0: "27 41 17 38 16 37 46 52 43 50 40 55 41 47 55 38 60 31 50 55 58 55 38 29"
1: "39 44 34 41 53 51 44 53 41 47 37 52 39 42 52 36 58 27 47 58 60 55 44 38"
2: "44 44 42 41 64 59 44 53 42 47 39 53 39 46 53 37 57 28 50 58 59 58 42 39"
3: "48 46 49 45 56 52 68 50 58 55 52 53 41 49 52 39 41 71 45 56 39 59 43 56"
4: "49 62 50 70 55 59 68 55 60 55 52 38 93 66 39 99 41 63 48 61 37 22 84 64"
5: "49 61 49 71 60 32 72 52 58 58 52 34 94 71 34 99 38 73 44 56 37 20 86 63"
6: "77 73 75 69 73 68 0 46 13 40 61 54 38 48 53 36 41 24 42 30 99 55 38 31"
7: "47 52 49 55 53 54 43 53 37 56 69 52 40 46 54 38 40 37 45 33 95 54 43 73"
8: "15 61 31 59 0 78 30 36 16 56 92 55 38 46 51 38 37 32 41 31 99 56 42 29"
9: "25 43 12 39 22 42 43 52 44 47 37 52 40 44 52 36 63 29 49 57 56 57 42 39"
10: "44 43 46 41 53 49 68 52 57 56 52 54 39 46 54 38 40 69 45 57 39 55 42 39"
11: "50 62 52 71 56 43 71 52 59 61 54 38 94 65 38 99 39 82 44 49 38 22 89 64"
12: "87 64 72 59 31 42 21 52 50 33 27 54 38 48 52 40 71 26 67 41 41 58 42 56"
13: "94 67 79 64 91 63 17 52 48 34 29 53 37 44 54 34 76 26 65 37 47 53 39 73"
14: "41 43 39 42 51 47 48 51 45 50 43 53 39 47 53 40 59 33 50 53 56 57 42 55"
15: "41 45 41 42 60 54 69 51 58 56 53 54 40 47 55 38 38 77 46 51 39 55 39 55"
16: "99 76 82 64 84 64 0 52 46 13 11 54 39 46 55 39 81 25 74 34 40 57 41 30"
17: "45 43 47 41 54 51 68 50 60 56 51 52 39 45 54 35 41 68 47 56 37 56 39 38"
18: "43 44 44 44 70 64 67 51 57 56 53 54 40 48 55 40 42 70 47 53 38 54 40 30"
19: "43 41 42 39 47 44 47 52 44 48 42 53 40 47 55 38 57 30 52 55 56 56 40 30"
20: "54 0 56 7 60 1 80 40 79 64 99 37 93 68 38 99 36 99 42 29 35 23 87 64"
21: "44 46 44 44 55 53 70 53 60 58 52 54 40 47 54 37 38 68 46 58 38 56 38 30"
22: "32 41 22 38 27 40 46 52 39 49 38 57 39 46 53 35 58 28 48 55 63 54 40 38"
23: "39 37 37 30 44 37 79 38 80 63 99 37 92 63 38 99 38 99 42 33 35 27 86 64"
24: "99 72 80 62 48 45 0 54 41 22 16 53 40 45 54 36 81 25 65 35 43 58 39 73"
25: "47 44 51 42 55 50 70 50 58 57 52 54 38 43 55 34 39 74 46 55 37 55 41 39"
26: "39 15 47 30 41 10 80 39 81 66 99 38 94 64 38 98 39 99 41 31 35 26 86 46"
27: "46 43 47 44 57 53 68 53 57 54 51 54 39 44 53 36 39 65 46 58 39 57 40 39"
28: "28 56 29 62 29 59 38 43 27 55 82 54 40 45 53 36 41 40 46 31 95 56 38 39"
29: "46 43 46 42 56 48 70 51 60 56 51 52 38 45 53 37 40 68 43 57 36 54 41 38"
30: "57 48 65 49 60 51 51 53 63 47 42 55 41 46 53 38 53 30 61 68 38 58 42 31"
31: "45 10 49 14 53 15 78 40 82 63 99 37 92 67 37 99 37 99 41 30 35 24 85 63"
32: "50 60 53 70 58 30 66 55 60 54 53 37 93 62 39 99 39 62 47 60 39 26 87 64"
33: "44 44 46 43 58 55 67 53 58 57 51 53 38 47 53 42 41 66 46 58 38 58 44 56"
34: "34 54 40 56 65 49 39 52 58 38 36 39 93 62 40 99 57 26 76 56 37 25 88 47"
35: "30 45 23 45 23 46 43 53 43 47 38 55 40 44 54 37 59 26 46 55 59 55 41 38"
36: "42 42 39 41 58 54 43 52 42 48 38 55 38 44 52 35 63 28 50 53 59 58 43 39"
37: "50 63 52 74 58 60 69 54 54 59 55 36 92 67 38 99 40 78 44 48 40 24 86 64"
38: "34 47 27 46 34 50 46 52 43 47 42 52 39 46 52 38 57 31 51 55 61 55 39 30"
39: "47 50 48 53 58 52 66 45 55 54 54 52 38 44 51 35 40 79 46 42 39 58 40 39"
40: "44 45 42 43 66 62 67 53 57 55 52 55 40 47 52 37 41 64 45 59 43 56 41 30"
41: "42 42 41 38 59 56 45 51 40 49 39 53 38 45 54 35 60 29 50 53 60 56 39 39"
42: "42 86 50 76 40 99 24 22 6 59 94 54 39 46 51 36 37 32 42 31 99 58 42 71"
43: "42 43 40 39 53 51 44 52 45 49 41 54 40 47 54 36 59 26 51 54 56 53 39 30"
44: "71 56 72 57 37 47 32 52 53 38 34 56 42 48 55 39 64 24 70 47 43 56 40 57"
45: "41 42 42 37 64 59 46 51 42 48 36 55 40 46 52 36 63 26 48 59 54 59 41 38"
46: "46 42 47 40 53 46 44 51 44 50 39 54 42 48 54 40 62 29 49 54 54 58 43 73"
47: "43 49 43 53 59 55 70 52 56 60 52 52 39 45 54 39 40 76 44 52 35 58 42 72"
48: "54 0 55 14 63 0 80 40 80 65 99 37 93 63 37 99 38 99 42 32 35 21 86 63"
49: "42 43 41 39 69 65 45 54 42 49 39 52 38 45 52 36 57 27 48 58 61 60 41 39"
50: "50 60 52 70 55 56 68 53 60 55 52 36 95 65 40 99 39 68 47 56 38 25 85 64"

"38 61 38 66 44 62 39 46 25 56 77 54 39 46 53 38 38 35 42 33 99 56 43 30" : 28 7 8
"65 55 79 59 33 46 50 51 51 50 45 52 39 47 54 39 55 35 55 60 47 56 41 30" : 30 44 19
"48 63 51 68 55 65 30 42 19 56 79 51 41 46 53 37 40 27 40 30 99 57 40 73" : 7 42 28
"38 46 34 42 46 49 45 52 45 48 42 53 40 46 50 39 57 29 51 53 59 60 43 55" : 14 1 36
"78 60 92 65 80 61 27 51 39 44 45 53 40 46 54 36 60 26 55 33 73 55 38 73" : 13 44 6
"74 63 96 72 83 64 34 50 44 49 51 54 37 45 52 36 59 26 59 35 68 54 41 73" : 13 44 7
"37 34 37 30 36 26 80 39 79 66 99 38 93 61 40 99 36 99 39 32 34 26 87 63" : 23 26 31
"86 62 84 61 89 62 32 53 51 40 35 53 39 46 53 38 69 26 62 47 47 57 42 29" : 13 16 30
"57 51 65 54 45 49 59 55 53 54 46 53 41 46 53 36 46 45 49 69 44 56 40 38" : 30 27 17
"45 37 44 31 50 36 78 40 78 66 99 35 93 68 35 99 36 99 41 33 35 18 85 64" : 23 31 26
"39 46 36 48 50 49 58 49 47 58 63 52 39 48 54 39 42 77 45 36 49 56 39 30" : 39 10 21
"42 43 42 43 49 46 46 52 42 48 38 53 38 46 53 36 61 29 48 59 57 57 41 73" : 46 14 36
"99 73 79 61 54 50 0 52 49 1 0 54 41 48 51 35 74 24 83 31 37 57 42 30" : 16 24 12
"59 64 67 68 70 68 21 50 19 50 73 54 40 45 55 35 38 26 43 31 99 55 39 38" : 6 7 28
"75 59 98 67 30 43 44 52 47 45 41 53 41 46 55 39 59 28 56 53 54 56 40 31" : 44 12 30
"45 76 51 68 49 93 15 35 5 56 93 54 40 43 51 36 38 23 40 31 99 58 44 38" : 42 28 6
"36 80 45 70 35 97 23 26 8 57 92 54 38 48 54 40 38 30 43 33 99 57 43 55" : 42 8 28
"37 59 31 67 65 46 56 40 46 56 66 54 39 43 55 35 42 85 46 33 43 56 41 39" : 39 15 18
"62 53 66 54 65 54 46 51 62 42 37 55 38 45 51 38 54 29 68 63 40 57 44 38" : 30 44 2
"99 73 78 65 40 43 0 50 31 23 26 52 41 47 54 38 75 24 56 34 63 57 40 72" : 24 12 44
"93 67 85 64 0 29 15 52 44 31 28 54 38 43 53 35 76 25 62 37 50 58 41 38" : 12 44 24
"76 69 71 65 16 23 17 50 44 29 21 35 93 69 34 99 83 25 58 39 43 20 87 64" : 34 32 12
"32 48 44 52 58 52 80 38 80 62 99 37 94 64 38 99 36 99 43 31 34 20 87 46" : 23 26 11
"47 46 49 46 53 49 53 53 64 46 43 54 38 45 52 36 45 33 62 69 36 58 42 39" : 30 19 43
"41 43 40 42 52 48 47 53 43 51 42 53 39 49 55 39 57 30 47 55 58 56 39 55" : 14 41 36
"51 47 55 48 58 50 22 46 24 47 60 38 91 66 39 99 43 25 45 32 99 28 87 64" : 34 32 50
"34 50 27 54 53 52 58 44 46 57 64 55 38 44 51 36 40 84 47 36 42 58 45 39" : 39 15 10
"99 72 76 63 45 47 0 53 51 0 0 53 41 45 53 36 73 24 84 32 36 59 41 72" : 24 12 16
"43 43 44 39 57 54 45 51 42 49 39 52 40 46 55 37 63 29 46 52 59 55 40 73" : 46 14 41
"66 53 79 60 25 46 45 51 47 45 40 53 41 45 53 41 61 28 56 56 49 56 43 29" : 44 30 12
"44 42 44 40 55 53 46 50 45 49 42 51 42 50 54 39 62 31 52 51 54 57 38 57" : 14 46 41
"30 71 29 77 55 54 41 35 31 60 79 53 39 49 55 37 42 63 44 31 71 54 38 56" : 28 7 39
"76 71 86 80 51 48 16 48 26 41 51 53 39 47 54 37 45 25 47 34 99 58 39 30" : 6 7 44
"26 61 26 65 35 60 41 40 31 55 81 53 40 47 54 36 40 53 45 33 81 57 40 39" : 28 8 7
"43 41 42 38 54 49 47 51 46 48 41 54 39 47 53 40 59 28 50 56 56 58 45 56" : 14 46 36
"29 68 20 79 64 48 49 39 34 59 77 54 41 46 52 37 39 75 44 34 59 56 42 38" : 39 28 15
"99 72 78 63 26 38 0 52 43 20 16 53 37 45 54 39 79 27 70 32 44 57 40 73" : 24 12 44
"74 56 92 62 15 41 41 53 50 42 39 52 40 45 54 38 58 28 60 57 47 57 40 30" : 44 12 30
"45 42 46 38 54 49 47 50 42 49 39 52 38 45 52 36 60 28 49 58 55 57 43 73" : 46 14 41
"24 60 29 59 24 64 37 36 30 58 85 53 38 45 54 35 41 52 45 32 79 55 42 38" : 28 8 7
"42 43 41 38 44 41 49 50 45 50 44 56 39 49 54 41 58 33 51 51 57 55 42 55" : 14 46 19
"67 66 81 79 19 17 56 51 50 51 46 38 94 64 39 99 52 40 50 63 45 23 86 64" : 32 5 50
"64 64 62 60 48 47 15 53 42 31 27 37 92 64 39 99 75 24 63 37 50 24 85 47" : 34 32 4
"69 57 82 61 20 41 49 52 47 47 45 53 39 48 55 37 52 35 54 58 53 56 38 30" : 44 30 12
"71 58 90 64 65 56 48 54 46 51 46 52 40 46 53 36 57 33 52 53 57 57 43 72" : 44 46 30
"42 42 43 38 69 64 44 51 43 49 37 54 40 46 53 36 66 28 49 52 55 56 40 72" : 46 14 45
"46 45 47 46 56 53 51 53 62 44 40 53 41 46 55 38 49 28 64 72 38 57 39 73" : 46 14 30
"43 42 42 39 63 59 46 51 43 47 39 53 37 45 53 37 57 29 51 56 54 58 41 72" : 46 14 2
"53 49 58 50 55 53 52 52 63 45 42 51 39 45 54 39 51 29 67 67 38 57 41 38" : 30 19 2
"45 42 44 37 52 49 43 52 42 49 40 54 40 46 55 37 63 27 47 53 60 54 40 72" : 46 14 41
"23 56 31 57 16 58 33 42 22 55 86 53 40 46 53 36 40 32 43 31 99 58 42 72" : 28 8 7
"84 61 75 60 17 38 22 51 51 34 26 52 40 47 56 39 79 24 62 40 39 56 41 30" : 12 44 24
"44 42 45 38 49 43 45 51 44 50 42 54 41 50 53 40 61 27 49 52 58 58 42 55" : 14 46 36
"33 58 42 57 45 55 27 53 53 37 33 36 94 66 36 99 67 23 71 44 44 22 86 46" : 34 4 50
"41 51 38 52 60 53 64 46 53 55 57 52 38 43 53 37 43 84 45 40 39 57 43 38" : 39 15 25
"26 52 23 55 30 53 40 45 32 56 76 53 41 47 53 37 41 45 45 33 85 56 42 39" : 28 8 7
"99 73 79 64 66 55 0 54 51 0 0 53 38 44 54 37 74 25 85 34 36 58 39 38" : 16 24 12
"65 51 80 55 34 51 54 50 50 54 47 55 40 45 53 37 54 45 49 55 47 57 39 38" : 30 44 19
"54 59 56 56 59 57 0 53 40 19 16 37 93 66 37 99 83 24 66 32 46 23 87 63" : 34 4 50
"43 43 41 43 52 49 44 54 42 49 39 54 39 47 52 39 60 30 49 58 59 57 45 72" : 46 14 36
"68 64 84 71 19 22 52 50 52 48 42 35 93 68 37 99 52 36 58 61 45 24 87 47" : 32 50 4
"29 64 31 63 36 63 38 37 27 54 84 54 40 48 53 38 39 48 44 32 87 57 39 56" : 28 7 8
"94 66 86 63 0 31 14 53 40 30 27 51 39 46 52 38 72 25 63 39 53 58 42 71" : 12 24 44
"43 41 41 37 51 44 44 55 42 49 39 53 37 46 53 37 58 28 49 56 61 55 41 72" : 46 14 36
"30 49 19 51 37 49 45 51 43 49 41 53 39 47 53 38 58 28 50 55 58 54 39 29" : 38 35 22
"42 41 43 37 52 49 45 53 41 48 39 52 40 47 51 37 59 28 47 54 63 58 43 72" : 46 14 36
"44 43 45 38 61 53 45 52 44 49 40 54 41 46 53 37 61 29 49 53 55 57 43 73" : 46 14 41
"77 63 94 70 54 51 39 51 49 47 40 52 39 43 55 35 67 27 59 48 55 57 39 72" : 44 12 13
"55 49 62 49 47 57 56 54 54 50 47 52 38 46 54 39 47 42 52 64 45 55 40 30" : 30 27 19
"43 41 43 36 60 57 45 53 42 48 38 52 38 47 53 37 56 29 49 59 57 59 39 72" : 46 14 2
"50 46 55 46 57 48 57 51 61 49 44 52 39 46 53 40 47 39 54 71 37 57 42 30" : 30 27 17
"41 77 46 70 43 88 19 34 7 60 96 56 39 45 54 39 37 25 43 32 99 58 41 31" : 42 28 8
